-10 -14   0 -14   0  -2 -10   4 -16  29  10 -25   5 -10 -17 -11  23   0  -4  30   8  17   8   4  24 -24  -6   4   1   0   0  -5  -3  13  10 -17  10  17 -21  -6  12   0   0   0 -21  19  -4   5 -19  12 -17  24   0  -9   0   0  J_295
 -5  12   0   0   0 -25  34  14   9  13  14   5 -14  24   0   1  -3  -4  14 -24  32   7   0 -16   7  24   6   7 -21   0  12 -35  27  -1   0   0 -21  -6 -20   1 -11 -14   7 -10   7   6 -14   6  -8  -9   0  -6  22   2  -2  -7  J_472
 23   0  30   7  26 -24 -20 -13   7  17  28 -13   0  10  29  32 -29   9   7  21  10  25  15  -3  27 -25  16 -30  -8  28   6 -17 -21  25  35 -13   5  10 -59   0  -5  19   0  50  20 -21 -25 -18   5  -7  21  -8   0   0  15  -8  J_485
 28 -34  21  -1  -7  14  31  14 -40 -25  -8 -29  17 -18   0  -3  25  18 -27  24  22   9  -9 -16   4   1 -20  13   1  -8 -12   5   2 -10  -9  -9   6   0 -20   0  23 -38  -4   6   0  29  21  12 -20  -5 -30  23  -7  29   5  12  J_760
 24   7   9  -1  -7  -9  10   0 -22 -20  -4  -3  -3 -19  26 -14   6  -7 -11  13 -21   0 -17 -11   0   8 -17   0  11  -8   0  -6  -9   0 -12 -12   1  13   2   0  -6   6  10   6  -1   9  20   1  28 -11  -6 -13  -1   4 -12  14  J_235
 24 -26   0  -2   0   0  26  17 -31 -22   0 -12  14 -18  -5 -13  20  13 -13   9   6  -7  -9 -14  -4   6 -11  11   6  -9   0  -1   0 -20 -10  -5  -3   0 -11   3  10 -26   4   2  -3  16   0  14   4   0 -20  11   0  13  -7   8  J_117
  7 -17   2  -3  -5   4  10   9 -16 -19  -3  -2   5  -4  -7  -1   4  10  -4  11  14   0   1  -7  -8  -3 -10   4  -1 -11   0   5   6  -9   4  -4   8   0  -7   9  14  -8   0   7  -6  -1  12   6 -16  -4  -6  17  -7  17  -4  12  J_360
-25   3 -20   6 -33  31   0 -14  33 -33   0  49  -5  22  15   6 -33 -11  38 -30  13 -11   0 -15 -36  23  -9   9 -18 -28  12   2  40  -2  49  16   9 -18  25   0   5  -1  49 -26  21   0  -7  -5 -30  49  47   1  12  23 -16   6  J_239
  0  -5 -19 -13  -1 -20  14  14   0  -2   3   0   0   0  -8  -1   0   1   1  -9  18   4   3   1   0   8  -3   8 -14 -14  -4 -13  15  -6  -2 -15 -11   0  -6  -1   0   0   1   0  -9   3   2  13  -9   0   6   8   5  10  -9   1  J_55
 24   7   9  -1  -7  -9  10   0 -22 -20   4  -3  -3 -19  26 -14   6  -7 -11  13 -21   0 -17 -11   0   8 -17   0  11  -8   0  -6 -18   0 -12 -12   1  13   2   0  -6   6  10   6  -1   9  20   1  28 -11  -6 -13  -1   4 -12  14  J_451
  0  -5 -19 -13  -1 -20  14  14   0  -2   3   0   0   0  -8  -1   0   1   1  -9  18   4   3   1  -7   8  -3   8 -14 -14  -4 -13  15  -6  -2 -15 -11   0  -6  -1   0   0   1   0  -9   3   2  13  -9   0   6   8   5  10  -9   1  J_299
find: -10 -14   0 -14   0  -2 -10   4 -16  29  10 -25   5 -10 -17 -11  23   0  -4  30   8  17   8   4  24 -24  -6   4   1   0   0  -5  -3  13  10 -17  10  17 -21  -6  12   0   0   0 -21  19  -4   5 -19  12 -17  24   0  -9   0   0 : J_295
find: -25   3 -20   6 -33  31   0 -14  33 -33   0  49  -5  22  15   6 -33 -11  38 -30  13 -11   0 -15 -36  23  -9   9 -18 -28  12   2  40  -2  49  16   9 -18  25   0   5  -1  49 -26  21   0  -7  -5 -30  49  47   1  12  23 -16   6 : J_239
find:  24   7   9  -1  -7  -9  10   0 -22 -20  -4  -3  -3 -19  26 -14   6  -7 -11  13 -21   0 -17 -11   0   8 -17   0  11  -8   0  -6  -9   0 -12 -12   1  13   2   0  -6   6  10   6  -1   9  20   1  28 -11  -6 -13  -1   4 -12  14 : J_235
find:  -5  12   0   0   0 -25  34  14   9  13  14   5 -14  24   0   1  -3  -4  14 -24  32   7   0 -16   7  24   6   7 -21   0  12 -35  27  -1   0   0 -21  -6 -20   1 -11 -14   7 -10   7   6 -14   6  -8  -9   0  -6  22   2  -2  -7 : J_472

  1   4 -28 -10 -26  -4 -29 -52 = J_843
 15  22  14 -20  15  22  15  41 = J_433
 19 -31  19  -4  19  -5  61  19 = J_129
-34 -10  -9   9   9   9 -28   9 = J_911
dup J_911:  : 9
dup J_129:  : 19
find:  15  22  14 -20  15  22  15  41 : J_433
find: -34 -10  -9   9   9   9 -28   9 : J_911

-19 -23 -22   2 -12  24 -36   6 -36  -7  61  38 -36 : J_734
 -1  20 -20 -20  15   1  28  13  48 -41 -20  21 -20 : J_87
 -1  20  39   7  15   1   7   7  48 -41  28  21 -20 : J_724
dup J_724:  : 7
dup J_734:  : -36
dup J_87:  : -20
find:  -1  20  39   7  15   1   7   7  48 -41  28  21 -20 : J_724

-40  36  17 -48  30  36  -3  -1  25 -46   6  47 -13  13 -46  31 -36 : J_897
 36  12  36 -48  30  36  -3 -47  25 -46 -40  47 -13  13 -46  31 -36 : J_678
 13  47 -23 -19  43  11  37  31  -7  -3 -16 -33 -42  46  47  16  -1 : J_581
 13  47 -23 -19  43  11  37  31  -5 -43 -34 -37  26 -39  31  17 -41 : J_718
 37  11  -3  21 -14  25  -3 -37 -40  42 -36  42 -41  11 -30 -41 -46 : J_59
dup J_718:  : 31
find:  13  47 -23 -19  43  11  37  31  -7  -3 -16 -33 -42  46  47  16  -1 : J_581
dup J_581:  : 47
find: -40  36  17 -48  30  36  -3  -1  25 -46   6  47 -13  13 -46  31 -36 : J_897
find:  37  11  -3  21 -14  25  -3 -37 -40  42 -36  42 -41  11 -30 -41 -46 : J_59

-26  -4   6  -8   8 -21  -3   6  -8   8  39   7  -5 -21  -7  -6   6   7 -16 -16 -10  21   9  13   6  -7 -10  -7   8  -5   6 -> J_869
-26  -4   6  -8   8  -7  -3   6  -8   8  18   7  -5 -21  -7  -6  -7   7 -16 -16  -7  21   9  13   6  -7 -10  -7   8  -5  12 -> J_467
-26  -4   8  -8  -8 -14   8   6  -8   8  18  11  -5 -21  -7  -6   6   7 -16 -14 -10  21   9  13   6  -7 -10  -7   8  -5  12 -> J_364
-26  -4   6  -8  -8 -14  -3   6  -8   8  18   7  -5 -21  -7  -6   6   7 -16 -16 -10  21   9  13   6  -7 -10  -7   8  -5  12 -> J_212
find: -26  -4   6  -8   8  -7  -3   6  -8   8  18   7  -5 -21  -7  -6  -7   7 -16 -16  -7  21   9  13   6  -7 -10  -7   8  -5  12 : J_467

  3  -7 -17  23 -17 -25  14  -7 -31   1 -29  14 -11 -12   6   6  10  -5  -3 -19  -7  -6  30  30  -2  22  17 -25 -11 = J_461
  3 -13  -6  18  -9   2  14   0 -24  -5   0  19  -4   6  11  -9  14   3   8  -8  -9 -13  22  23   1  -5  -9 -25  23 = J_926
 -5 -16 -12  25  -5  -1   4   2 -21   2 -18  13 -17  -4  14   6  20  -6   6 -16 -12 -17  29  35   1   1  10 -27  13 = J_753
-29  -5 -13   7  20   9 -45  14  28  20 -39 -30 -37 -28   4  52  16 -27  -6 -20 -12  -9   4  20   2   3  55  17  -4 = J_180
 21   9  12   2 -17 -26  19 -12 -13   3   3  14  18   5 -11 -24 -20   1  -4   7  12  20  -8 -14  -6  17 -13 -10   1 = J_195
 16  11   4  -2 -14 -27  16 -12 -11   1  -3   7  14  -1 -11 -14 -19   2  -8   4  11  18  -6 -14  -5  22  -4  -4  -1 = J_706
 30   5   7   5 -28 -28  44 -17 -38 -12  16  32  28  16  -5 -42 -16  16   1   8  12  14   5  -8  -6  16 -35 -26   8 = J_237
find:  -5 -16 -12  25  -5  -1   4   2 -21   2 -18  13 -17  -4  14   6  20  -6   6 -16 -12 -17  29  35   1   1  10 -27  13 : J_753
find: -29  -5 -13   7  20   9 -45  14  28  20 -39 -30 -37 -28   4  52  16 -27  -6 -20 -12  -9   4  20   2   3  55  17  -4 : J_180

 29 -44  40 -42   3 -38  25  -8  41  -8   1  -3  J_659
  2  -5  -6  -6   2  -1 -10  -8  -4  -2  -8   1  J_465
 22 -24  25  26  26 -19  14  -5  26  -2   1   2  J_800
-19  22 -48  19   4  30 -46 -16 -46   4 -20   7  J_969
-19   6   6  19 -19  30 -46 -16 -19   4   6  47  J_167
dup J_659:  : -8
dup J_800:  : 26
find:   2  -5  -6  -6   2  -1 -10  -8  -4  -2  -8   1 : J_465
find:  22 -24  25  26  26 -19  14  -5  26  -2   1   2 : J_800

  7  -4  -7  -4  -4   3   0  32  -4  -7  12  27 -15   9 -20  10  -4   5  -1  16   1 -16   9  -8  19   4  12   4  12  -8   8  21  -4   6   4 -13 -16  -4  -3   1  -1 -34  J_90
 21  11  20 -12 -11   0  19   6  -1  -3   6  18 -23 -15  -3  -5 -19  13 -18  35 -11  -3 -12  20 -12   7 -14  -5   6  29 -21  -7  18   7   1 -13  19   9 -12  -5 -12  -7  J_661
 16 -18  13   6  -8  32   4   4   9 -28   6  15  -7  13   7   6   7  -1 -31   2  -8 -18   6  20  -3  -7   4  -5  22   8  -5   6   6  18  15 -23 -13   3  -8  18   4 -23  J_613
-21  -4  -5  17  12 -39  -6  18  17 -20 -23   9  -3 -15   8  10  17   1 -11 -13  11  -5  -4 -21  17 -18  30   8 -15   9  21   0  -2 -25   8   5   9   2  16 -14  30   4  J_882
 10  41  -2  -5 -23  18  18  13   7  -1   5   2   7   5 -47  14  16  16  -9  -3   7  15  18  23 -19 -18  12   0   4   7  -1 -18  21   2  34  29  16 -22 -17   9   7 -47  J_316
-15   1   2  -2 -15   8  19  10 -22 -10  10   9  -3 -27 -19 -11  -4   1  29  -8  -6  17   5 -17  10  -2   6  16  -3 -11  15  11  10 -10  -5  13  24   9  12 -14   5  -8  J_617
  2  -8 -21 -20  15  11   0  19  15 -14  14  31  -3  11   8 -13  -2 -15  16  18   8  17 -14  15  -8   9  -9  19  35 -18 -23  19  -6   2  -5  -8   5   4  -8 -23  10  -3  J_852
 -5  20  12 -21  -6  26 -15  -4   9 -12  16 -11  43   7   9 -12 -34   3  18  13   3   0  -2  40 -16  10  19   4 -15  23  -4  26  21  -3  -5  11 -11  10  -4   6 -44  17  J_459
 21  11  20 -12 -11   0  19   6  -1  -3   6  19 -23 -15  -3  -5 -19  13 -18  35 -11  -3 -12  20 -12   7 -14  -5   6  29 -21  -7  18   7   1 -13  19   9 -12  -5   1   6  J_779
-14 -12   4  18  -6  -4 -18  20  11 -19  -7  21 -11  13  -4  -3  15   3  -7   6   9 -17  -9 -13  -5   7 -23 -12   4  -9  11   1  -5   6   6  -5   7 -17 -13  18   9 -18  J_864
 10  41  -2  -5 -23  18  18  13 -23  -1   5   2   7   5 -47  14  16  16  -9  -3   7   2 -10   9 -23 -21  -8  16  21  39 -22   1  11  -3  12   1 -24   7   6 -19 -16   3  J_109
find: -14 -12   4  18  -6  -4 -18  20  11 -19  -7  21 -11  13  -4  -3  15   3  -7   6   9 -17  -9 -13  -5   7 -23 -12   4  -9  11   1  -5   6   6  -5   7 -17 -13  18   9 -18 : J_864
find:   7  -4  -7  -4  -4   3   0  32  -4  -7  12  27 -15   9 -20  10  -4   5  -1  16   1 -16   9  -8  19   4  12   4  12  -8   8  21  -4   6   4 -13 -16  -4  -3   1  -1 -34 : J_90
find:   2  -8 -21 -20  15  11   0  19  15 -14  14  31  -3  11   8 -13  -2 -15  16  18   8  17 -14  15  -8   9  -9  19  35 -18 -23  19  -6   2  -5  -8   5   4  -8 -23  10  -3 : J_852
find:  -5  20  12 -21  -6  26 -15  -4   9 -12  16 -11  43   7   9 -12 -34   3  18  13   3   0  -2  40 -16  10  19   4 -15  23  -4  26  21  -3  -5  11 -11  10  -4   6 -44  17 : J_459
find: -15   1   2  -2 -15   8  19  10 -22 -10  10   9  -3 -27 -19 -11  -4   1  29  -8  -6  17   5 -17  10  -2   6  16  -3 -11  15  11  10 -10  -5  13  24   9  12 -14   5  -8 : J_617
find:  21  11  20 -12 -11   0  19   6  -1  -3   6  19 -23 -15  -3  -5 -19  13 -18  35 -11  -3 -12  20 -12   7 -14  -5   6  29 -21  -7  18   7   1 -13  19   9 -12  -5   1   6 : J_779

 9 11 -8 20 -9  9 11 14 23 -> J_309
 25  -3 -22 -13 -22   7 -22 -11  14 -> J_673
 12   3 -23 -15  -6  -4  16 -11   9 -> J_821
-34  -5   7 -28 -30  -3  62   5   2 -> J_573
 13 -22 -12   2 -12 -13 -22   3  -1 -> J_224
-34  -5   7   2 -30  -3 -11   5   2 -> J_65
dup J_65:  : 2
dup J_673:  : -22
find:  9 11 -8 20 -9  9 11 14 23 : J_309
find: -34  -5   7   2 -30  -3 -11   5   2 : J_65

 35  12  -3  35 -12   7 -29 -> J_878
 -5  -5 -12  28 -16  10 -18 -> J_681
  7  -4  15   7   8  15 -21 -> J_534
  6   1  17 -30  -7  -5  21 -> J_902
-11  -7   1 -38  21   2  16 -> J_402
-13  21   1   1 -22 -20   1 -> J_628
-10  -1  24  15 -24 -32  14 -> J_850
  2 -24   3  -9   8  -3   2 -> J_849
-24  22   1  11 -21 -14  16 -> J_786
 10   7 -21   3  19  14 -37 -> J_891
-45  -2   4  -5   3 -17  46 -> J_889
dup J_628:  : 1
find: -24  22   1  11 -21 -14  16 : J_786
dup J_681:  : -5
dup J_878:  : 35
find: -45  -2   4  -5   3 -17  46 : J_889
dup J_849:  : 2

 -3 -19 -52 -11  16  J_621
-16 -16  33 -16  29  J_944
 25  25 -17  25 -17  J_274
find: -16 -16  33 -16  29 : J_944
dup J_944:  : -16
find:  25  25 -17  25 -17 : J_274

 -1  -5  -1 -19  -1 : J_143
-15   5   9  -8 -16 : J_320
-2  6 -2 -2 -2 : J_406
  4 -19   6  15  -5 : J_954
 1 -1 -1 -1 -1 : J_438
  3 -21 -21  48 -49 : J_808
 1 -1 -1  9 -1 : J_854
dup J_143:  : -1
dup J_808:  : -21
dup J_406:  : -2
dup J_438:  : -1
find:  1 -1 -1 -1 -1 : J_438

12 26 10  0 27  J_376
-21 -21 -32 -26 -33  J_564
31 30 24 22 23  J_426
-35 -49 -24 -17 -17  J_490
16 47  1 30 14  J_469
-2 20 -8 -5 -2  J_848
32 24 27 22 26  J_685
dup J_848:  : -2
dup J_490:  : -17
dup J_564:  : -21

-10   3 -23  -8 -23  14 -13  -1  -2 -10  17 -14 -12   7   9   4  25  -1  -5  17  -1  -3   1  -1 -28 -17  27   0  -9 -17 -16   2   8   1 -18  -1  16  36 -18 -15  31  30 : J_338
-13   3 -23  -6 -20  14 -18  -1  21  44 -36 -13 -12   7  -8  22   9  12  20 -20   5  -3   1 -12 -26  20  -9 -18  -5  -8 -26   2 -28  -1  -8  -5  17   7  22  -4  10  16 : J_774
-11   3 -23  -8 -23  14 -13  -1  -2 -10  17 -14 -12   7   8   4  25  -3  -5  17  -1  -3   1 -12 -28 -17  27   0  -9 -17 -16   2   8   1 -18  -5  16  36 -19 -16  34  30 : J_482
-13   3 -23  -8 -20  14 -13  -1  -2  -3  17  -8 -12   4   8   4  25   3 -16  17  -1  -3   1 -13 -28 -17  39   0 -12 -20 -16   2   8   1 -18  -5  16  36 -13 -13  30  30 : J_54
 55   2  19   8   2  14 -11  -1  17  -3  17 -19  -3   7   8  14  25   0   2   4  -1   4   1  25  16 -17   5   3  -9 -26 -19   2  37  -3 -18  -5 -32   9  15 -13  30  30 : J_537
-13   3 -23  -8 -20  22 -13  -1  -2  -3  17 -14 -13   7  12   4  25   3  -5  27  -1  -3   1 -12 -28 -17  27   0  -7 -20 -11   2   8   1 -18  -5  16  36 -13 -15  30  30 : J_415
-13   3 -23  -8 -20  23 -13  -1  -2  -3  17 -14 -12   7  12   4  26   3  -5  27  -1  -3   1 -12 -28 -17  27   0  -6 -20 -12   2   8   1 -18  -5  16  36 -13 -13  29  30 : J_826
 53 -10  23  -8   4  14 -13  -1  10  -3  17 -28   2   7   8  15  25   3  -5   0  -1  -3   9   6  24 -17  23  12  -9 -20 -18   2  56 -26 -18 -26   5 -10   3 -13  30  30 : J_788
-13   3 -23  -8 -20  14 -13  -1  -2  -3  17  -8 -12   7   8   4  25   3 -18  17  -1  -3   1 -12 -28 -17  39  -1 -13 -20 -16   2   8   1 -18  -5  16  36 -13 -13  30  30 : J_77
-13  19 -20  -8 -20   9 -15  -1   1  22  -3 -13  -6  16  -5  34   1   5  -2 -17  31  -3   1 -11 -27 -11  -9   0 -17 -13 -25   2 -38 -25 -18  -5  16   6   9 -11  30  -8 : J_268
-13   3 -23  -8 -20  14 -13  -1  -2  -3  17  -8 -12   7   8   4  25   3 -18  17  -1  -3   1 -15 -28 -17  39  -1 -13 -20 -16   2   8   1 -18  -5  16  36 -13 -13  30  30 : J_525
 57   3  21  13   0  14 -10  -1 -10  -3  17 -18  -5   7   8  16  25   2  -1   6  -1   3   1  24  14 -17   7 -10 -10 -22  -1   2  36  -4 -18  -5 -32   8  15 -13  30  30 : J_547
find: -10   3 -23  -8 -23  14 -13  -1  -2 -10  17 -14 -12   7   9   4  25  -1  -5  17  -1  -3   1  -1 -28 -17  27   0  -9 -17 -16   2   8   1 -18  -1  16  36 -18 -15  31  30 : J_338
find: -13   3 -23  -8 -20  14 -13  -1  -2  -3  17  -8 -12   4   8   4  25   3 -16  17  -1  -3   1 -13 -28 -17  39   0 -12 -20 -16   2   8   1 -18  -5  16  36 -13 -13  30  30 : J_54
find: -13  19 -20  -8 -20   9 -15  -1   1  22  -3 -13  -6  16  -5  34   1   5  -2 -17  31  -3   1 -11 -27 -11  -9   0 -17 -13 -25   2 -38 -25 -18  -5  16   6   9 -11  30  -8 : J_268

10 -9 -8 -8 -8 -8 : J_847
 13 -12  -1  -7   6  -1 : J_327
-16 -22  -2 -36  -2  17 : J_171
  3 -54 -29 -51 -19 -11 : J_379
-6  1 -2 -6 -4 -6 : J_354
 54  25  -9  60   0 -48 : J_815
 1  1  1  1  1 -1 : J_131
dup J_327:  : -1
dup J_847:  : -8
dup J_131:  : 1
dup J_354:  : -6
find:   3 -54 -29 -51 -19 -11 : J_379

